128 stands for zero in the data rows.
Each group lies on its own hidden line, plane or larger flat surface, and each surface passes through zero.
Each row in order, then its group:
[142 173  97 114 161 128  80  97 158 204 112 134 108 129 176 187 118 117
 138 115 190 155 146 114 117 125 156 199 121 150 181  49 180 108 138 158
 101  99 194 162 133 122 174 140 118 133 103 124 160 126 159 138 152 133] J630
[132  99  99  91 119 155  82  97 107 149  79 109  61 162 139 156 109 147
  51 161 133  97  46 183 142 115 127 116  80 120  93 142  89 138 127  87
 123 106  77 144 113 102 130 117  93 104 120 183 116 126 189 141 115 147] J832
[ 82 173 163 106 103 116 163 148 116 112 120 117 134 128  95 131 115 187
 141 147 142 174 106  67 138 180 117  96 124 166 156  82 205 128  98 145
 166 161  93 153 157 121 128  91 164  70  76 176 148 159  85 160 121 100] J454
[ 94 146 169  97  82  98 179 139 122  91  99 151 170 134  69 127 124 195
 155 168 147 190 135  58 141 179 130  91 122 155 126 117 205 152 120 144
 142 163 128 151 138 117 133 112 190  80  80 191 140 145  95 163 132  84] J454
[ 96 117 180 141 150  91 188 105 104  77 155 129 117 174 110  94  85 165
 129 187  94 152 117  79  89 143  88  65 185 112 114 136 101 132 127 140
 175 106  94 150 138 162  93  96 125  71  96 102 123 121 110 108 195 141] J454
[149 148 123  93  60 182 169 165  85  95  97 122 178  78 116 106 148 154
 196  84 105 159 165 122 103 169 115  90 144 137 148 156 164 185  79  76
 128 173  84 102 113  79 139 110 137 128 137 167 147 126 140 148  68 119] J630
[133  85 103  71  80 143 100 147 122 148  49 153 195  53 130 120 158 143
 143 124 136 167 165 140 198 146 155 156  92 163 125 131 192 172 116  99
  94 196 161 110 134 109 151 159 155 119 133 181 118 130 153 160 101 108] J454
[133  58 154 102 130  92 138 124  92  60 109 133 161 129 115  78 142 158
  93 148  83 120 122 128 218 114 149  83 103 105  66 181 160 136 162 121
 136 161  94 107 164 157  95 140 190  91 144 156  83 174  67 103 118  68] J454
[ 91 142 122 154 154  85 122  70 166 165 171 119  88 168 104 188 103 120
  84 156 146 142  93  94 146 125 124 177 122 162 110  60 114  78 154 187
 122  86 184 179 159 165 117 148 103 109  86 114 140 116 150 131 181 114] J630
[160 168 115  77 119 175 100 138 149 177  71 135 143  64 178 143 152 107
 179  92 187 163 190 125 131 143 161 166 125 148 186  97 205 164 106  96
 100 152 176 141 132  81 164 131 136 150 133 157 149 134 165 142  99 119] J630
[124 122 126 145 146 121 209  94  92  80 177 122 127 189  84 131  82 165
 141 156  94 165 158  85  66 115  84  99 181 108 117 137 112 148  92 135
 156 109 148 134 111 137 108 118 128  90 123  90 135 101 153 124 226 146] J454
[105 178 181 180 205  98 134 128 133 117 188 112  72 161 146 116 114 141
  69 147 134  94  51  72 103 153 109  97 148 124 137 125 119  67 137 164
 179  96  82 155 146 168 122  69 107 117 106 121 118 159  53 110 101 131] J454
[131  76 166  94 119 106 127 141  93  90  97 111 159 137 152  78 143 169
 102 150 106 112  99 138 211 122 145  87 101 115  86 173 156 132 159 119
 137 153  83  94 147 151 103 123 198  91 129 170  92 184  77 125 103  90] J454
[149 153 124 180 192 132 125 111 142 136 187 102  76 170 153 133 108  97
 100 134 120  70  82 129  70  96 105 135 145  99 144 129  69  66 136 130
 155  66 128 142 120 149 129 109  99 146 146  69 121 111 106  94 145 170] J454
[138  64 107  83  71 121 164 117 104 104  70 144 188  89  91 113 133 170
 166 142 103 184 172 132 156 154 142 135 110 126  70 170 186 185 128 103
  93 191 137 134 124 101 134 146 165  86 126 168 134 131 143 164 151  91] J454
[ 80 135 200 113 122  97 159 144 111  90 125 108 136 135 124 110 118 174
 100 164 136 145  92  61 152 179 128  79 128 136 105 125 178 121 121 135
 169 168  81 138 187 141 110  74 190  72  70 172 100 167  57 145 118  94] J454
[157 105 144  95 142 135  86 129 115 157  89 161 182  40 191  89 213  89
 160 107 126 127 146 171 192 103 176 148  66 152 142 129 148 134 146 112
  92 176 135 108 157 120 143 154 148 153 153 148 132 193  72 111  74 117] J832
[135 179 163 151 197 174 168  69 133 162 165 123 105 144 144 121 114 138
 127 146 117 131  63  89  71 131  99 103 111 112 178 105  94 112 114  90
 156  77  81 163 149 122 102  88  94  94  92  93 129 121 109  96 133 173] J832
[151 132 142  78 131 195  68 101 124 182  47 138 134  96 167 124 187 118
 114 121 133 121  86 172 166 116 153 116  43 141 145 132 125 146 130  69
  84 145  88 118 131  99 132 128 122 111 120 179 120 160 136 113  51 124] J832
[121 132  93  90  68 146  77 129 138 166  82 150 169  64 142 167 139 137
 154 107 163 191 156 138 186 152 142 184  90 163 139 104 194 154 128 128
 102 167 176 135 137 109 151 159 154 128 116 180 149 121 159 168 105 112] J630
[135  67 126 164 132 109 134 109 115  60 160 102 120 167 100  69 131 116
  74 155  74  85  70 147 175 102 122  89 123  93  52 191  72 108 142 124
 145 127  74  84 128 164  80 136 135 120 166 121  98 157  87 104 120 114] J630
[152  70  73 106  62  68  75 149 141 105  76 129 100 139 124 139 105 103
  72 104 154 101 164 222 204 102 147 162 152 114  63 154 148 143 158 133
 101 145 151  74 118 126 139 161 152 153 150 138 103 108 174 165 119 101] J832
[159 138 114  87 133 133  71 118 161 213  70 165 134  90 174 179 161  90
 132 108 184 157 152 152 187 122 177 187  93 146 149  79 170 130 146 131
  82 128 180 137 139 118 168 150 143 140 131 145 148 140 167 152 134 119] J630
[172 117  96 158 163 141  68 102 137 150 132 127 104 116 171 123 153  51
  97 107 126  64 101 199 135  57 122 132  98  95 123 155  56 100 168 113
 100  99 124 102 118 146 133 153  66 188 184  88 109 128 126 103 105 155] J454
[121 175 124 125 196 123 136  85 146 167 158 133  72 160 131 169  89 128
 126 137 174 155 118  83  57 129 130 177 139 139 170  55 127 110 132 159
 129  65 178 181 132 144 131 112 108 129  93  82 140 116 144 121 186 146] J630
[130 201 145 124 183 126 126 123 158 170 157 140  81 145 173 168  96 124
 142 104 178 141 151  94  52 117 130 158 168 150 176  68 155 109 115 134
 131  70 160 164 136 136 147 104 114 132  96  91 145 107 143 111 147 153] J630
[ 97 149 167 133  71 134 178 200  97 103 125 107 140 110  41 149  94 177
 110 157  83 135 151  58 128 169 115  96 110 179 125 160 160 162 111 113
 157 163  97 132 104 100 122 130 152 115 132 186 165 109 159 151 147 141] J832
[141 155 106 112 106 183  52 161 167 177  89 142 136  72 155 160 178  96
 137  83 157 107 134 181 171 109 168 174  98 147 171  80 152 109 125  98
  84 149 163 107 117  98 175 168 106 171 146 158 174 143 144 155  64 148] J454
[132  95 131 160 168 123 147  90 122 103 184 126  83 179 131 119 132  98
 102 123 113  55 113 148  82  85 116 111 146  95 106 146  52  94 142 131
 139  73 133 124 107 146 110 122  89 139 153  67  96 105 126 101 164 145] J454
[189 104 141 115 169 133 110 134 112 108 123 129 122 134 171  75 159  82
 101 117 100  53 100 192 144  77 127  89 123  88 104 189  90 133 155 103
 127 109  89  90 144 143 112 133 141 134 191 102  80 162  82  94  81 131] J630
[113 103 168 103  91 115 113 151 140 111  79 137 155 113 151 100 167 165
  93 151 129 132  98 130 216 164 165  91  82 143 106 135 171 134 149 129
 137 164  86 102 156 138 128 122 178  84 119 173 121 195  71 129  51  80] J454
[185 121 121  94 150 170  68 143 124 159  81 164 122  75 223 118 180  86
 146 103 159  95 152 203 155  94 150 165  87 110 152 129 161 144 136  89
  73 112 145 113 139 105 164 148 143 152 169 128  96 143 109 119  81 131] J630
[114 138 122 125 131 116 198 119  99  84 168 114 117 176  73 146  72 174
 164 148 123 188 173  66  63 134 100 108 173 122 141 120 119 124  82 159
 155  83 124 156 111 149 130 118 133  90  95 104 139  99 138 127 218 150] J454
[ 75 168 124 162 110 107 183 141 160 116 188  96 119 160  44 151  88 164
 142 148 118 189 123  62  78 184 112 117 165 164 142  99 116 112  96 163
 156 146 144 168 127 130 127 100 102 123  77 120 157  91 152 144 192 142] J630
[127 165 115  92  72 156 115 129 141 171  91 133 163  91 115 162 128 154
 166 115 153 205 171  84 122 155 149 175 127 177 149  63 206 164  94 108
  92 168 176 139 110  91 159 136 128 119  94 162 183 118 166 169 100 122] J630
[173  80 101  90 126 148  59 134 125 146  79 158 127  95 200 114 179  99
 108 116 138  94 131 196 205  84 160 159  83 134 100 131 153 152 156  99
  64 137 154 110 138 119 124 157 152 141 161 144 105 158 116 132  56  84] J630
[123  95 124  74  63 129 101 125 113 135  53 144 178  86 121 117 157 155
 138 125 122 168 158 141 218 141 169 143  93 144 100 130 191 170 129 107
  88 180 123  99 148  98 130 157 173 104 125 185 129 150 136 156  93  90] J454
[126 202 123 127 148 123 119 107 161 194 133 141 104 127 143 184 107 131
 146 119 191 179 153  93  85 125 145 187 150 167 177  57 171 116 116 147
 112  86 191 169 129 126 162 129 122 135  80 131 167  88 158 136 170 125] J630
[ 93 134 144  71  75 123 152 144 111 116  70 131 161 100 105 125 125 165
 166 138 140 192 143  94 163 187 139 121 119 171 132 117 209 183 101 119
 127 186 145 158 135 103 145 129 178  90  84 185 138 132 120 167 137 103] J454
[136 132  72  80 114 129  65  82 154 223  66 137 105 126 177 184 122 132
 106 122 193 167 133 162 127 136 135 181 109 130 151  66 140 131 103 107
  77 115 161 156 121  86 182 131  91 136  87 165 136 113 201 167 102 146] J832
[109 122 148 101  85 104 187 154  92  95  90 135 175 123  72 117 101 190
 180 138 123 209 166  66 151 171 129 103 134 149 125 117 195 168  95 135
 130 171 139 157 141 120 128 125 182  86  84 156 139 151 139 156 141  94] J454
[106 130 119  63  80 120 147 137 116 132  71 133 174 113 100 132 119 185
 154 144 121 191 150  89 169 178 145 137 125 166 115 119 206 175  99 148
 126 180 152 124 130 105 147 129 160  88  89 172 149 144 134 181 132 100] J454
[152  96 148 144 159 115  77 116 126 133 127 141  88 114 174  91 185  90
  71 121 128  62  76 194 184  99 132 131  96 106 119 176 110  99 167 122
 127 102  93  72 138 147 116 142 126 155 180 121 101 166  93 128  71 123] J454
[113  66 130 126  80 138 150 152 104  55 124 112 166 123  98  78 146 127
 106 135  69 103 111 146 165 131 123  74 134 111  83 197  87 157 134 104
 150 187  86  83 142 108 100 126 125 129 164 151  98 142 111 116  90 116] J630
[144 145 101  80  80 152  66 151 146 165  77 150 147  56 135 155 165 101
 148  96 157 160 163 143 161 157 173 174 107 163 161 107 174 141 125 115
  83 170 170 131 119  76 154 153 129 157 135 207 163 129 149 148  81 109] J454
[107 166 145  92  61 185 155 150 112 153  95 122 178  62  89 157 143 157
 181 133 112 174 149  80 136 169 140 119  80 191 156  94 174 171  91  93
 143 187 123 139 123  82 147 121 121 119 108 202 184 126 133 142  98 123] J832
[176  72 107  94  88 147  61 169 106 127  67 139 172  71 133 120 178 118
 129 122 119 121 145 184 203 114 151 134  62 128  95 143 156 159 151  99
  95 169 135  81 127 103 103 178 155 141 162 169 120 171 125 143  67 107] J630
[174 210 156 146 205 132 116 114 136 148 157 135  78 147 206 138 110 100
 154 110 181 109 142 110  48  87 100 145 151 109 205 102 150 139 112 110
 133  46 151 153  97 132 142 103 114 143 124  80 123 101 125  92 145 155] J630
[145 187 153 149 165 136 171 144  97 110 192 103  83 159 143 105 113 126
 171 118 134 123 147  86  42 131  93  96 190 109 189 140 120 136  94 122
 177  71  79 128 116 138 143  73 115 113 123  77 124 102 112 104 147 178] J630
[153  75 129 150 161 111 109 115  98 103 150 106 101 145 165  88 152  98
  84 137  89  60  91 183 162  92 114 104 113  78  89 193  70 119 176 110
 131 103  83  87 142 148 100 129 130 129 157 117  76 154  79  98  99 131] J630
[ 93 188 181  94  96 103 114 162 151 162 105 121 139 107 122 141 161 181
 130 129 167 172 106  89 139 189 142 114 109 164 154  85 218 123  99 154
 145 188 104 161 145 108 134 113 159 104  72 210 159 158  87 174  76  76] J454
[138 119 157 119 144 142  57 149 141 142  92 140 132  93 168 106 190 126
  99 107 144  72  92 163 207 120 150 134  65 132 130 145 152 105 162 113
 106 171  95  98 161 129 129 138 153 155 153 182 106 174  85 136  29  83] J454
[131  87 133  77  61 165  91 146 114 136  45 147 182  88 120 116 172 142
 139 109 137 154 169 161 188 153 173 146  87 158 122 132 170 160 127 100
  97 188 143 111 133  92 154 172 161 133 142 190 131 148 132 162 111 107] J454
[168 196 160 123 175 164 152 138 109 135 158 126 103 143 178 104 123 117
 164 106 119  98 144 128  38 106  93  91 181  73 188 163 123 141 113  89
 170  78  72 117 123 121 135  77 104 127 144  77 105 104 129  95 124 181] J630
[112 109 177 137 152 104 105 145 134  97 105 125 130 132 165  82 168 140
  75 146 131  93  60 129 184 143 118  74 106 125 101 150 136 121 168 123
 139 149  70  99 155 141 100 108 179  95 146 160  95 166  45 122  57  73] J454
[154  59 133 145 186 103  77  90 126 121 149 126 100 169 167 115 126 108
  54 150 117  53  71 165 168  89 117 133 106  98  97 154  67  93 177 145
 124  93 127 120 144 166 100 135 125 134 172  98  86 163  98  94 111 124] J630
[101 126 153 177 188  90 155  85 156 100 195 114  68 197 136 126 103 118
  95 150 120 100  89 114  81 114  92 113 149 112 114 134  70  88 132 168
 172  63 122 149 137 170 113 113 110 124 114  68 104 123 104 109 190 155] J630
[154  70 140 119 142 129  70 123 108 130 101 124 117 129 187 101 186 101
  81 125 111  65 100 199 190  63 137 113 102  75  96 171 108 125 195 105
 112 132 108  83 123 148 105 151 135 130 170 125  75 167 100  89  95 105] J630
[117 124 103  80  80 132  85 122 134 166  74 139 173 100 108 167 135 136
 148 132 173 196 139 139 181 143 155 178  84 171 113  92 184 134 115 147
  83 188 181 153 142  94 150 152 137 139 104 182 173 128 153 160 123 106] J630
[107  86 148 121 144  73 188 127  94  61 137 119 142 178  84  80 101 171
 119 159  75 154 127  84 131 125 109  73 149 105  84 176 137 152 126 137
 168 131  97 130 140 158 108 111 183  61 117 127  91 129  93 119 185 113] J454
[143 151 133 143 125 107 139 150 146 138 132 140 176  72 163 102 154 101
 214  90 160 187 201 107 135 130 140 174 161 150 161 101 180 132 142 173
 110 159 194 122 154 161 143 149 154 156 140  88 150 143  86 117 122 102] J832
[151  92  98 130 140 149  52 150 140 157 108 143 127  78 179 111 178  83
  96 103 136  65 111 197 192  99 161 154  81 122 124 132 128 106 165  90
  92 125 120 104 129 131 140 147 120 189 175 151 108 165 123 121  48 116] J454
[167  97 133 148 204 108  84 102 121 113 168 132  79 159 194 112 133 100
  67 113 135  33  96 179 136  63 148 132 119  76 109 150 100 103 157 127
 114  60 104 114 148 165 121 133 123 115 146  86  83 156  89  93 131 130] J630
[ 97 182 132 111 119 105 202 115 140 150 153 115 139 165  81 158  90 169
 178 166 146 199 156  41  76 188 105 128 165 157 153  88 168 134  95 155
 154 126 157 156 130 127 153 113 124 101  75 143 161 108 152 155 179 132] J454
[111  86 147 169 134  97 150 118 131  66 177 105 111 171  98  87 109 147
  93 144  71  99  71 125 143 135 102  70 135 110  76 177  72  99 145 147
 179 118  61 107 147 165  82 120 104 115 137 103 102 130  94  99 155 138] J630
[119  57 113 130 108 132 127 135  95  60 100 104 138 123 127  69 160 115
 111 123  76  84 104 180 197  91 144  88 120 112  55 209  97 136 156  97
 139 163  68  88 141 125 104 144 148 118 173 139  72 163  97 103  97 104] J630
[138  42 136  89 119 102 152 138  78  66 100 133 163 153 123  82 131 153
 118 165  74 123 105 150 200 115 134  98 110 104  47 196 134 163 153 107
 143 149 110 100 147 135 105 131 194  92 153 159  88 160 107 114 118 114] J454
[110 234 156 155 137 150 116 145 172 178 154 136  72 108 136 170 100 102
 133 104 181 150  95  79  86 166 124 161 150 166 204  73 133  82 106 153
 154 101 134 154 124 122 162 103  81 162  97 128 166 109 120 139 117 152] J454
[ 81 168 115 120  77 119 152 130 154 154 111 131 133 113  75 172  97 163
 157 119 165 213 160  67 114 189 124 134 141 198 146  74 165 126  90 151
 123 154 166 161 114 105 153 123 108 116  78 164 164  93 157 176 172 117] J630
[123 111 149 176 171 107 169 135  90  79 176  99  98 170 148  69 125 115
 111 141  91  79 108 141  85 126  97  74 154  74 113 179  59 122 148 117
 151 102  62 110 130 152  88 111 115 103 159  92  81 133  91  90 127 152] J630
[130 120 100  88 101 130  60 115 149 170  64 141 146  87 157 172 153 116
 129 124 173 171 139 157 186 125 165 186  87 168 135  77 164 115 128 145
  80 158 181 142 131 109 154 171 149 124 120 166 149 152 165 158  94 117] J630
[105 189 104 142 118 128 159 109 152 155 134 111 121 121  74 169 102 135
 181 110 138 191 182  69  59 150 107 156 154 164 175  75 168 130  86 144
 129 131 170 172 108 103 157 127 106 131 104 128 184  74 160 155 176 155] J454
[ 89 159 137 138  68 140 195 160 122 128 130 119 160 128  48 145  94 179
 169 136 110 202 153  58  82 192 108 111 160 173 141 117 138 141  77 149
 154 175 125 150 121  81 138 110 122 119  95 160 155  96 130 167 164 128] J630
[123  90 133  96  95  86 172 131  79  64 108 130 176 166  76 107  99 191
 143 145  77 183 183  82 126 146 120  76 156 118  81 177 154 190 127 136
 141 141 125 136 148 146  95 137 187  47 117 149 112 140 136 133 185  93] J454
[196 125 137  99 135 171  90 156 117 118  69 140 142  89 210  93 170 101
 152  95 131  77 136 185 156  78 151 127 117 103 155 166 147 177 132  87
 102 127  86  90 129 112 151 122 147 152 162 118  92 158 112 110  64 114] J630
[128 164 162 175 196 116 138 110 146 116 199 101  68 183 154 122 115 101
  90 139 123  62  65 116  83 118 104 100 142 101 144 122  67  72 137 162
 157  78 103 127 146 161 117 106 104 143 137  87 123 142  80  88 119 155] J454
[163  85  73 104  84 158 134 105 103 133 107 161 166 111  95 140 113 115
 202 110 112 148 206 149 123  99 137 174 117 129  98 148 118 196 127  94
  97 136 182 117  90  91 128 167 118 137 134 115 131  96 216 123 196 166] J454
[104 181 163 198 194 109 124 130 147 113 181 111  70 144 168 125 132 108
  71 134 142  49  63 101 108 135  91  99 149 114 147 128 117  63 137 169
 162  94  89 141 160 168 124  83 117 144 123 107 114 143  69 106 115 133] J454
[129  88 139 101 133 138  80 142 122 105  75 136 153 101 165  96 194 143
  82 133 109  94  96 155 216 124 165 108  89 135  86 171 155 139 155 103
 118 182  82  89 137 145 107 134 176 132 154 175  84 193  94 133  68  94] J454
[111 177 146 176 118 118 176 175 134 111 156 146 193  89 108 108 145 117
 216 123 112 169 194  63 117 159 145 151 144 155 160  97 179 144 124 160
 133 181 178 146 156 122 134 148 151 145 130  91 170 142  92 121 160 104] J832
[168 130 112  74  77 173 103 166  89 155  81 133 165  56 169 109 177 111
 179  90 136 142 172 156 146 136 143 140 118 132 171 141 169 173 111  78
 123 170 122 103 118  72 154 157 169 153 161 164 112 132 136 130  68  95] J630
[120 163 143 192 190 128 130 121 142 130 207 109  67 173 173 156 117  98
  96 125 121  79 105 131  73 110 107 121 152 113 153 115  74  80 122 145
 143  47  99 126 116 146 125  94  70 157 137  69 120  98 126  90 133 171] J454
[132 161 115  88 121 134  73 109 162 207  91 167 126 102 160 199 140 118
 125 116 177 171 153 131 135 119 155 194 100 158 154  61 166 122 136 141
  78 130 184 161 127 132 171 132 129 136 100 150 168 134 170 152 123 117] J630
[ 83 100 102 119  33 123 135 146 126 110  85 124 172  82  39 163 130 164
 135 137 114 193 153 117 179 168 139 120 111 171  93 123 153 159 126 134
 136 219 126 101 128  97 149 150 141 121 127 194 157 136 159 169 118 102] J630
[ 94 184 158 171 174 110 195 133 144 123 185 112  79 184 121 143  72 146
 133 151 142 139 109  77  51 153  83 102 179 142 156 105 124  91 108 148
 151  88 119 164 114 159 123  98 102 117 104 111 143 101 113 116 170 148] J454
[130  73 147 154 173 113  99 122 129  89 141 110  96 138 167  84 159 115
  76 140 100  46  73 181 171  80 109 107  95  98  85 186  76 127 182 121
 113 108  78  99 150 161  94 135 138 133 179 109  63 154  78  86  99 119] J454
[ 91  98 123  92  42 118  98 143 138 148  66 139 171  78  95 150 163 134
 140 129 134 169 151 140 208 151 155 164  57 174 112 103 170 143 135 124
  76 196 158 118 133 101 155 168 145 123 116 175 151 142 170 163  89  96] J630
[157 182 127 116 123 154  45 161 165 182 108 132  95  63 185 154 182 101
  91  95 167  96  95 156 151 123 151 152  84 140 160  80 141  89 155 127
 110 134 117 123 146 125 152 124 112 177 147 154 154 137 105 127  29 132] J454
[143  58 111  95 111 124  77 116 132 141  76 147 146 107 146 132 184 106
  72 119 149  92 115 171 219  80 164 153  78 115  81 139 117 138 177 138
  84 159 145 103 145 128 119 188 155 136 149 158 119 152 125 139  94  94] J630
[167  84 117 132 167 123  94 111 131 117 118 127 116 119 171  94 155 112
  83 125 103  57 102 192 170  92 135 133 110  87  95 172  78 101 170 107
 104 127  96  91 141 129  99 147 116 149 193 110  74 154 122  90  90 133] J454
[118 178 132 126 163 107 130 103 155 195 160 164  91 140 145 182  90 110
 142 116 190 167 131  90  73 141 119 177 142 162 175  46 155  92 133 161
 125  72 194 187 130 153 152 115 107 140  81  95 157 105 169 139 199 143] J630
[113  86 125  84  58 112 144 143 111 114  59 143 190  92  91 114 140 169
 177 140 119 197 180 117 180 156 145 109 124 139  94 121 180 183 110 101
 119 178 133 127 147 109 112 132 176  87 142 173 121 139 150 170 148  89] J454
[129 116 115 185 160  69 152 149 137  50 193 134 147 140 134  73 136  82
 148 124  95 103 151 144 131 100 122 129 177 102  98 159 120 115 153 193
 156 123 146  99 154 194 102 139 157 154 168  63 115 152  41  93 143 118] J832
[116 150  94 108  83 149 150 130 127 163 124 134 130 107  88 178  92 120
 193 100 133 195 205 112  83 148 116 187 154 163 174  74 125 147  94 110
 125 125 181 153 109  97 158 148 110 143  98 122 168  77 199 158 174 150] J454
[113 225 160 164 134 122 133 157 147 167 159 125 105 131 104 152 112 157
 125 147 165 136 101  83  80 190 105 129 166 145 206  68 159 112  99 153
 138 123 114 162 136 135 146  96 112 113  74 153 150 128 112 131 122 128] J454
[ 87 148 121 133  57 108 177 155 134 132 128 117 149 130  34 145 102 192
 177 129 123 206 149  60 106 197 117 111 165 174 154  91 162 143  72 129
 164 148 139 156 116 107 143 110 120 106  81 140 177  89 147 160 172 122] J630
[169 127 150 166 189 118 155 121 104  69 173 116 111 175 164  84 135 109
 114 125 107  62 124 167  80  93  97  81 158  55 138 192  78 126 138  87
 141  79  69 118 117 144 117 100 128 115 171  90  81 138  78  83 116 170] J630
[ 99  94 109 114  27 109 113 140 111 108  85 128 180  99  38 136 132 150
 109 140  96 186 133 141 210 168 152 123  93 146  86 131 128 132 141 148
 124 204 134 104 111  85 124 161 153 115 110 194 135 141 126 162 113  92] J630
[ 90 128 176 158 180  74 172 127 125  93 184 117  98 198 102  96  98 166
 104 176  92 128  67  58 102 151  96  71 156  97 122 136 115 105 111 158
 185 117  66 133 139 166 110  86 159  74  96 127 115 139  63 111 168 122] J454
[142 136 100 174 166 155  65 129 157 167 156 128  77 136 185 137 164  42
  90 108 124  54  92 183 105  85 119 156 126 103 157 111  59  79 149 128
 125  85 128 124 119 134 124 139  89 201 165  76 128 126 113  93 102 162] J454
[106 164 123 163 114  73 169 152 140 130 170 105  96 175  71 165  48 153
 118 135 144 169 142  81  63 174  89 120 190 135 149 105 140 141  98 148
 164 114 153 165 104 138 153 105 115 128  97 106 153  76 177 141 199 140] J832
[158  81  77 102 114 171  87 130 116 136  80 143 170  96 133 129 143  87
 155 103 124 147 181 196 166  85 165 178 111 121 104 146 116 160 148  87
  61 159 173  97 111 101 145 185 134 157 172 132 132 129 187 118 126 119] J454
[115 121 158 124  85 171 153 146 102 111 105 100 124 152  41 162  89 185
  80 168 101 109  86  96 116 161 124  76 103 164 114 171 135 160 103  86
 171 117  64 157  78  98 123 116 134 105 129 194 154 102 180 152 131 156] J832
[109  98 107  78  92 139  72 121 153 189  77 157 138  82 146 162 133 113
 130 112 174 166 142 137 196 118 179 197  82 166 113  79 174 129 144 143
  78 156 174 136 137 118 154 154 159 147 106 192 151 120 166 172 110 117] J630
[138 168 146 167 194 122 174 105 116 126 198 126  80 191 133 141  95 124
 143 128 128 116 117  97  38 108  92  97 172 103 171 127 102 115  94 144
 174  61 113 177 111 161 121  84 100 116 108  68 120  98 114  98 170 164] J630
[141 119 137  99 112 171  77 138 132 156  74 151 132  73 177 117 200 122
 103 116 161 104  95 163 194 136 156 138  77 133 134 121 171 109 141 109
 125 171 113 104 147 107 159 142 148 156 158 181 119 159 103 132  19  98] J454
[173  96  55 109 113 157 160 101 113 130 124 140 145 144  88 153 102 110
 173 112 115 156 206 165  92  91 130 173 149  99 109 142 100 171 117 113
  97 108 183 127 115 114 123 160 100 135 143  91 135  74 209 132 194 167] J454
[102 161 179 127 115 179 197 149  89 113 133 108 123 102  46 141 123 184
 142 165  77 136 111  35  92 157 112  85 129 159 151 155 134 144 100 109
 181 126  63 138 121 117 113 102 135 103 115 164 169 116 147 115 133 144] J832
[145  44 105 127 112 120 122 123 101 105  96 152 150 133 130 103 148 119
 107 146  85 106 102 188 213  90 142  96 105 101  53 195 112 161 181 115
 110 138 105  82 145 138  91 145 164 100 173 139  74 160 123 122 115  93] J454
[144 175 122  92  78 178 146 185 121 125 106 121 176  79 123 109 159 138
 203 101 129 169 207 113  80 159 121 112 160 143 196 147 186 184  63  78
 149 150 109 114  88  84 156 123 126 133 119 151 144 121 132 131 114 143] J630
[150  78 117  75  58 141 104 128  99 114  57 157 187  85 108 119 164 131
 153 107 129 178 164 153 206 122 157 139  95 137  88 161 176 184 135  95
  92 201 139 115 128  91 129 159 176 107 140 173 125 156 150 157 101  93] J454
How many dimensions does the flat surface of each group have? Groups go in the order their names first appear in the answers above:
4 5 4
